In the rows, 128 means zero.
One turn sends every row of this set to another row. A few are shown first. Where does it send the rows asked after them?
Q_780: [113 137  90 132 128 105 118  94 131 110 131  72 159 113 134 142 119 119
 184 103 134 125 124 109 157 143 153 148 131 167 174]
Q_660: [148 149 155 124 126 138 146 113 134  87 146 109 142  95 122 160 138 102
 159 131 109 146 109 106 155 174 160 153 108 129 153]
Q_113: [126 108 121 110 146 109 106 136 126  71  96 117 142 122 112 126 131  96
 149 122 114 119 112  52 166 140 139 140 150 148 131]
Q_405: [131  87 114 143 126 100 121 119 147 101  97 120 135 123  88 131  99 122
 132 129 125 117  94 100 132 165 111 134 114 114 115]
Q_237: [136 122  94 133 144 135 101  99 143 118 118 104 147 125  99 126 132 128
 184 120 145 147 144 106 138 160 151 157 107 176 139]
Q_677: [112 114  99 134 127  95 109 101 128 107 139  92 166 112 135 135 121 120
 190  89 133 127 120 107 161 141 145 150 135 166 161]
Q_316: [114 147 145 121 134 124 144 116 115  83 137 101 131  83 122 153 131 106
 141 130 113 154 114 121 148 166 168 146 111 131 163]
Q_978: [ 98 133 119 111 120 116 104  98 151 124  99  80 138 110 110 136 123 147
 161 107 135  96 114  66 132 139 126 123 134 133 132]
Q_631: [134 103 108 108 133 140 110 143 147  70  93 120 152 114 100 129 115  84
 173 136 134 110 107  70 163 151 143 143 135 151 118]
Q_84: [ 95 139 102 110 108 133  98 111 158 120  78  85 148 112 101 129 112 127
 189 123 137  99 112  97 134 142 133 126 128 131 133]
Q_41: [122 140 157 120 157 132 129 114 108  62 130 102 147  97 136 143 141 107
 141 127 121 141 121  98 155 160 165 143 113 140 139]
Q_689: [134 141  90 131 139 132 109  97 144 119 126  81 151 124 108 135 139 125
 188 123 146 136 140 107 138 164 149 158 116 176 157]
Q_106: [125  90 113 143 112  88 116 129 144  93  98 119 154 122  99 128 101 107
 155 123 116 113  86 113 146 160 105 138 129 107 128]
Q_185: [115 133 137 115 145 151 128 122 114  60 135  99 153  90 130 145 123  95
 149 140 144 130 111 117 149 167 170 143 105 138 135]
Q_721: [104  91 114 109 151 119 112 143 130  70 103 104 143  94 101 126 116 104
 150 122 147 113 114  70 149 146 139 134 140 161 119]
Q_189: [122 141 137 117 123 141 139 128 124  84 155 102 146  85 115 156 138  96
 157 139 137 140 105 129 140 182 159 153 110 131 156]
Q_815: [140 144 150 117 137 148 127 120 119  61 136 108 163 108 138 146 140  88
 166 136 122 129 108 103 164 168 163 151 114 132 139]
Q_509: [108 117 110 148 125 121 109 141 158 113 112  92 126 100 102 124 167 124
 143 136 139 132 116 119 134 148 136 126 140  97 151]
Q_74: [128  99 148 105 107 107 126 128 125 117 125 107 144 116 129 143  97 133
 159 136 101 123  91 118 148 184 112 135 123 111 150]
Q_133: [124 100 155 109 124 111 123 133 127 119 112 106 138 107 113 131 108 144
 165 140 105 139 111 129 135 190 109 136 115 125 141]
Q_781: [135  91 127 145 131  88 111 130 144  99 100 120 148 122  87 121 126 121
 152 123 119 125 104 106 133 169  96 143 128 119 120]
Q_824: [137 110 115 148 110 142 125 127 183 117 130  93 130 102 109 145 146 123
 146 133 145 111 100  94 144 149 138 124 129  94 135]
Q_918: [131 101 136 101 116 125 123 128 127 122 117 112 130 123 112 138  96 134
 144 153 112 131  98 121 134 193 118 136 108 113 141]
Q_640: [140 144  81 127 128 127 120  80 141 119 130  83 138 137 126 150 115 122
 158 122 133 125 120  82 154 148 164 149 113 160 164]
Q_242: [114 148 109 106 110 122  86 110 148 124  93  93 147 141 105 129 144 127
 175 124 126 102 110  71 137 150 122 136 141 121 140]
Q_321: [136 125  74 125 122 125 109  84 132 115 131 106 139 147 127 144 103 115
 149 119 132 127 110  82 158 144 166 151 112 151 156]
Q_517: [125 121 123 156 114 119 127 127 175 109  97  95 131  97 120 134 140 121
 160 120 108 127 110 109 161 129 143 118 138  92 152]

Q_84 turns into Q_242
Q_780 turns into Q_689
And these:
Q_41 turns into Q_185
Q_509 turns into Q_824
Q_74 turns into Q_133
Q_321 turns into Q_677
Q_189 turns into Q_660
Q_781 turns into Q_405
Q_721 turns into Q_631

One turn sends every row of this set to another row. A few are shown first. Where does it send the rows asked after them?
Q_211: [112 143 141 138 112  71 137 136 138 108 151 154  99 128 133 128 149 133
 106 132  99 154 156  83 167 118  72  92 129  94]
Q_893: [139 124 132 159 145  73 141 107 142 124 115 145 118 144 140 128 118 143
 118 129 152 157 149 104 152 103 105 111 129 103]
Q_730: [127 124 109 139 110  81 156 141 135 115  94 147  85 134 188 119 119 138
 133 138 108 106 108  98 140 134 125 114 104 150]
Q_477: [135 127 129 143 109  83 157 131 138 118 107 136 100 136 179 130 115 133
 146 133 114 120 108  90 125 141 138 116  84 141]
Q_986: [133 124 137 130 113  74 156 136 133 124  92 125  98 130 184 122 122 140
 124 136 115 111 107  88 130 146 124 111 106 156]
Q_65: [111 156 160 146  72 103 154 166 137 129 103 156 116 115 180  80 121 124
 124 126 133 125 130 113 128 108 118  99 117 114]
Q_320: [125 144 132 170 136  80 155 128 151 108 125 136 105 145 134 107 146 117
 137 149 127 151 170 104 148 107 129 113 140  90]
Q_42: [128 152 165 152  84 111 156 159 127 128  99 159 116 106 172  77 111 139
 126 125 130 114 124 107 142 118 131 107 100 132]
Q_258: [120 139 163 180 136  77 160 149 116  95 129 158  99 144 126 110 147 133
 145 150 134 126 155 101 160 102 105 104 139  90]
Q_682: [146 176 167 124  97 105 144 131 138 112  99 153 114 135 154  79 145 133
 133 146 115  88 130  66 174 115 136 111 111 107]
Q_359: [134 123 156 167  96  86 135 136 131 130 135 132  92 110 140 135 133 125
 133 152 145 163 140  92 158 119 107 100 137  88]
Q_44: [143 126 131 147 118  88 152 132 134 117 105 142 105 125 175 117 105 156
 135 133 105  98 104  80 144 144 130 111  88 146]
Q_728: [138 177 158 108  98  85 137 131 135 114  93 135 111 154 149  96 153 123
 117 153 106 100 127  62 176 120 128 113 130 115]
Q_317: [104 153 121 152 105  64 131 152 116 128 108 137 119 144 138  99 112 160
 101 139  72 124 107  74 165 121 117 123 111 128]
Q_252: [138 122 176 164 120  87 154 143 111 103 128 157  95 125 138 140 130 136
 140 143 153 130 137  97 160 114  87  89 136  99]
Q_801: [136 172 141 108  99  90 133 128 132 116  86 162 103 145 160  83 150 131
 122 152 122  98 125  68 185 106 123 113 131 108]
Q_277: [136 176 154 112 103  87 133 124 146 115  99 150 121 155 159  84 152 129
 129 147 122  96 131  61 167 107 121 107 129  91]
Q_450: [111 149 115 152 115  78 129 146 118 135 115 162 121 145 136  99 107 158
 111 154  75 126 113  63 183 117 117 112 110 121]
Q_221: [109 149 115 153 106  68 114 149 123 126 120 151 126 143 141 100 103 162
 116 146  85 124 103  59 171 123 113 113 116 104]
Q_455: [119 150 150 178 127  62 141 129 146 100 120 147 112 168 137 112 140 117
 130 143 124 144 170 121 165 119  98 119 117 113]
Q_833: [138 171 158 110 105  97 144 124 138 129  97 159 111 143 155  85 158 126
 127 160 112 101 136  57 178 107 122 101 125 106]
Q_358: [136 115 123 145 114  87 159 137 134 131 103 143  95 137 182 133 113 136
 134 147 107 112 109  88 142 139 124 103  94 154]
Q_498: [119 115 159 157 101  72 134 152 124 124 141 150  88 110 153 124 147 125
 121 144 148 164 147 102 156 133  87  96 125 110]
Q_171: [119 135 153 158 139  75 166 134 125  92 141 155  96 123 130 130 142 147
 139 141 106 122 146  77 152 114  84  88 140  89]
Q_270: [110 137 162 158 103  58 141 118 144 117 140 137  93 114 151 126 154 140
 130 140 105 144 149  84 150 130  65  96 117  99]
Q_738: [126 124 149 162 154  76 162 132 119  99 125 168 113 133 134 129 113 154
 127 126 136 133 144 101 150 109  84  93 136 107]
Q_565: [113 154 148 131  75 102 156 157 128 130  89 167 100 107 183  78 127 133
 116 127 129 120 124 111 144 102 114 105 120 127]
Q_514: [113 150 161 148  83 107 166 160 128 145  96 164 111 116 176  77 127 126
 120 136 129 127 134 113 139 102 122 100 108 132]
Q_813: [122 141 137 147 113  83 151 116 150 118 142 137 102 110 135 136 134 139
 118 130 101 155 149  80 148 107  86  90 138  81]
Q_827: [134 118 120 146 115  78 147 143 142 116 105 136 103 142 188 128 106 135
 141 140 120 111 106  91 130 147 128 107 103 141]
Q_952: [113 161 168 135  80  97 153 166 123 134  89 149 118 115 166  72 122 127
 107 131 130 130 129 108 142 114 125 109 126 133]
Q_608: [118 135 147 159 151  54 139 114 143 113 113 159 124 135 148  96 127 141
 124 137 146 154 166 105 153 132  90 111 131 120]
Q_983: [120 161 129 154 108  84 131 143 123 119 116 154 123 134 135  87 109 166
 119 139  74 106 112  62 177 119 125 118  99 113]
Q_623: [112 162 164 139  78 101 159 151 130 135 103 160 118 107 168  76 125 130
 128 122 130 136 130 103 126 106 129 109 103 116]
Q_966: [140 179 156 104 106  90 135 115 138 117 101 155 122 143 147  88 145 129
 134 146 121 113 129  53 168 116 134 113 117  98]
Q_7: [109 149 105 148  98  74 123 153 115 122 109 157 102 139 145  99 113 156
 115 152  80 118 103  70 184 119 117 121 116 118]
Q_119: [128 117 129 150 149  55 135 120 135 114 127 154 107 157 148 129 139 141
 111 129 142 149 151 104 158 120  87 111 114 122]
Q_488: [129 139 170 149  96  77 128 136 138 109 134 148 101 114 143 135 125 117
 128 151 130 157 149  91 174 149  78  91 135 108]
Q_291: [113 156 119 151 103  76 122 145 117 124 121 154 124 141 130 108  98 154
 121 141  83 138 105  63 170 125 128 123 100 112]
Q_928: [122 143 145 147 136  72 147 140 143 100 130 155 101 150 143 100 164 108
 127 148 139 147 178 107 160 123 111 107 136 107]

Q_455 turns into Q_270
Q_498 turns into Q_928
And these:
Q_893 turns into Q_359
Q_833 turns into Q_450
Q_623 turns into Q_966
Q_738 turns into Q_252
Q_983 turns into Q_44
Q_221 turns into Q_827
Q_728 turns into Q_317
Q_801 turns into Q_7

One turn sends every row of this set to another row. A few are shown first. Where does it send the rows asked after them?
Q_937: [135 139 112 116  83 110 107 106 126 128 136 113 120]
Q_168: [131 135 127 135 148 145 119 108 110  99 122 126 113]
Q_714: [121 128 112 116  92  86 120 123 121 123 129 139 140]
Q_263: [110 115 110 103 128 102 153 119 139  88 132 124 130]
Q_22: [147 164 138 110 100 129 124  85 142 128 133 108 114]
Q_667: [173 162 120 132 129 112 118 106 130 142 134 139 112]
Q_834: [130 156 135 102 108 145 114 106 106 100 127 118 127]
Q_337: [120 126 113  99 118 134 129 111 131  80 136 108 123]
Q_492: [134 132 137 137 158 125 132 110 120 153 147 119 134]
Q_457: [167 164 123 117 121  87 134 116 128 135 127 154 143]
Q_507: [133 135 144 117 124 114 134  94 135 156 156  98 135]
Q_522: [147 143 130 144 140 127 130  89 145 129 128 117 100]
Q_59: [154 137 119 143 130  97 127 140 151 106 133 119 152]
Q_179: [134 131 121 144 154 119 131  85 136 134 126 126 113]
Q_487: [132 111 129 113 139  94 157 141 131 109 130 148 141]
Q_203: [124 135 124 121 151 135 117 103  96 102 123 137 132]
Q_877: [128 136 140 110 154 147 134 117 104 124 147 124 151]
Q_309: [153 147  99 126 122 114 163 144 110 108 133 120 139]
Q_431: [134 129 132 100 114  88 142 143 122 108 129 134 160]
Q_180: [143 139 123  91 106 112 163 134 123 114 154 145 111]
Q_855: [158 150 121 114 164 137 139 111 136  94 134 133 116]
Q_148: [128 162 134  84 110 130 120  93 110 109 131 118 142]
Q_30: [138 158 132 108 114 113 133  75 151 141 134 107 121]
Q_391: [127 138 147  90 119 137 137 101 118 128 155 104 154]
Q_825: [155 151 122 106 156 103 168 111 147 100 130 139 133]
Q_556: [146 130 124 114 135  88 173 132 147 134 131 139 133]
Q_48: [144 127 143 109 114  95 127 130 163 112 155 143 124]
Q_810: [147 148 129 101 110  82 159 133 137 132 129 126 152]

Q_168 turns into Q_522
Q_263 turns into Q_825
Q_337 turns into Q_855
And these:
Q_179 turns into Q_30
Q_877 turns into Q_492
Q_556 turns into Q_810
Q_180 turns into Q_309

One turn sends every row of this set to another row. A few are shown first. Where does it send the rows asked after them?
Q_241: [140 176 124 145 116 126 142 113 156 121 125 131 108  99 131 174 139 139
 139 126 148 145 106 100 132 142 155 136 124 127 132 129 118 114 135]
Q_702: [148 158 127 143 108 139 140 120 146 123 122 134 100  94 158 160 133 127
 117 143 155 148  97 115 135 129 148 122 139 118 138 124 121 133 134]
Q_290: [138  73 131 106 132 154 129 135 113 135 148 119 125 117 129 125 132 109
 141 104 121 149 127 148 123 121 118 139 142 137 118 146 101 116 115]
Q_124: [141 164 114 149 150 123 152 106 150 129 123 132 111 114 113 134 130 148
 124 129 139 137 111  79 148 164 156 141 138 129 117 103  97 116 133]
Q_495: [146 110 148 112 133 130 117 124 115 112 168 122 165 141 122 106 147 154
 118 102 133 139 147 141 131 120 125 148 104 120 110 105 108 132 114]
Q_10: [148  95 146 112 141 146 110 148 119 113 172 147 133 134 137 110 140 142
 129 116 120 127 138 146 136 120 120 157 129 115 126 124 103 125  91]
Q_415: [134 120 140 114 116 127 116 106 125 104 137 112 169 116 128  81 154 126
 110 123 142 143 154 133 138 124 119 148 139 132 125  98 105 140 135]
Q_545: [163 122 151 115 131 124 122 106 125 114 141 103 148 113 121 108 136 148
 124 117 100 133 167 132 114 123 123 170 142 125  98 126  97 118 127]
Q_822: [157 100 133 108 146 150 113 141 112 132 160 137 144 140 131 106 140 126
 137  90 115 137 142 133 128 138 131 142 113 121 121 129 104 113 100]
Q_318: [124 126 118 140 156 157 140 115 138 119 149 141 124 131 126 166 109 143
 144 150 131 138 103  68 120 135 135 165 123 112 140 117 132 129 140]
Q_56: [158 147 119 147 140 151 149 120 141 130 125 136  94 111 148 126 119 134
 100 155 131 134 103  93 149 147 139 130 160 119 128 109 104 147 138]
Q_468: [135 144 111 126 126 137 122 134 139 127 109 136 126 102 150 176 107 141
 111 146 156 133 104  95 145 114 159 146 126 121 102  93 132 123 136]
Q_409: [142  92 133 114 153 137 101 119 108 144 140 139 126 119 130 104 145 107
 129 101 111 143 150 132 122 138 124 153 132 137 112 136 107 102 111]
Q_68: [120 156 130 146 134 143 125 110 149 131 138 132 109 108 126 180 138 122
 137 129 156 133 102  94 112 127 157 144 122 122 123 133 134 122 146]
Q_333: [121  99 128 111 146 159  95 125 120 131 141 135 144 123 127  93 150  90
 139 113 125 132 145 114 124 135 126 154 146 132 133 130 113 120 124]
Q_371: [129  89 139 114 127 138 128 135 122 119 161 138 117 129 112 138 144 131
 145 111 117 146 126 149 141 124 100 154 135 147 129 146  94 117 110]
Q_859: [141  99 142 118 142 126 103 126 119 120 149 156 112 117 135 107 148 133
 124 126 111 134 148 148 142 128 106 168 145 136 126 133  98 112  98]
Q_278: [148 151 107 126 120 145 125 140 140 132 109 142 115 111 152 178 109 133
 114 143 138 137 106  93 152 127 149 141 128 123 114 106 134 125 139]
Q_582: [149 113 148 117 129 119 115  97 112 119 146 115 154 127 124 103 151 140
  98 115 123 148 159 145 130 119 108 153 121 137 102 111 110 135 132]
Q_419: [137 160 107 126 125 131 125 132 143 126 110 139 126 112 137 183 115 145
 120 135 148 138 108  90 151 129 156 146 116 129 105  98 130 116 134]
Q_503: [122 111 116 135 154 140 147 105 130 121 131 125 142 102 148 140 100 142
 124 153 167 150  98  86 116 127 160 146 131 106 120  90 130 125 135]
Q_491: [136  97 151 112 122 128 142 118 127 107 151  93 152 113 107 133 132 151
 141 112 128 138 139 146 114 106 123 162 139 131  98 126  95 121 127]
Q_823: [137 132 143 116 126 127 118 109 138  98 138 105 169 112 107  98 146 137
 145 116 118 124 163 112 120 130 133 172 147 127 120 113  96 119 130]
Q_458: [151 123 106 134 133 154 154 120 126 124 130 139 120 118 161 140 105 132
 114 151 139 163  94  90 144 144 129 126 131 113 150 105 126 139 137]
Q_826: [143 103 140 112 110 122 147 113 116 115 143  98 154 122 116 123 142 145
 126 102 134 163 136 155 135 120 112 137 122 143 108 120  96 124 129]
Q_553: [123 143 134 143 125 139 128 109 142 128 132 128 113  90 150 162 133 122
 115 143 178 140  97 113 115 113 159 132 133 116 120 117 135 134 142]
Q_560: [135 117 133 116 125 143 105 135 131 107 144 152 127 120 128  95 153 119
 138 126 113 131 146 126 153 139 106 162 155 138 153 129  98 122 109]
Q_313: [123 146 125 151 167 151 130 104 144 139 146 137 106 137 112 147 133 126
 117 137 139 124 106  70 128 144 141 153 131 126 113 114 121 142 153]
Q_234: [136 148 109 139 136 119 161 108 139 106 128 140 134 118 127 149 115 166
 136 143 144 159 105  84 149 151 141 148 117 122 142  94 113 115 125]
Q_288: [132 147 110 129 131 147 114 136 141 131 121 144 119 119 141 187 111 132
 119 144 144 130 105  86 146 120 148 151 120 124 110 106 139 127 142]
Q_523: [170 112 149 110 131 137 128 135 122 107 157 111 160 125 128 101 132 156
 132 105 113 129 150 139 118 124 139 153 127 108 108 113  94 120 106]
Q_670: [120 127 129 150 161 134 135 105 142 128 134 132 113 105 137 125 126 136
  97 154 173 129  99  96 134 128 157 142 151 119 104  88 117 142 137]

Q_333 turns into Q_823
Q_582 turns into Q_409
And these:
Q_10 turns into Q_495
Q_826 turns into Q_290
Q_278 turns into Q_468
Q_670 turns into Q_313
Q_234 turns into Q_458
Q_553 turns into Q_68

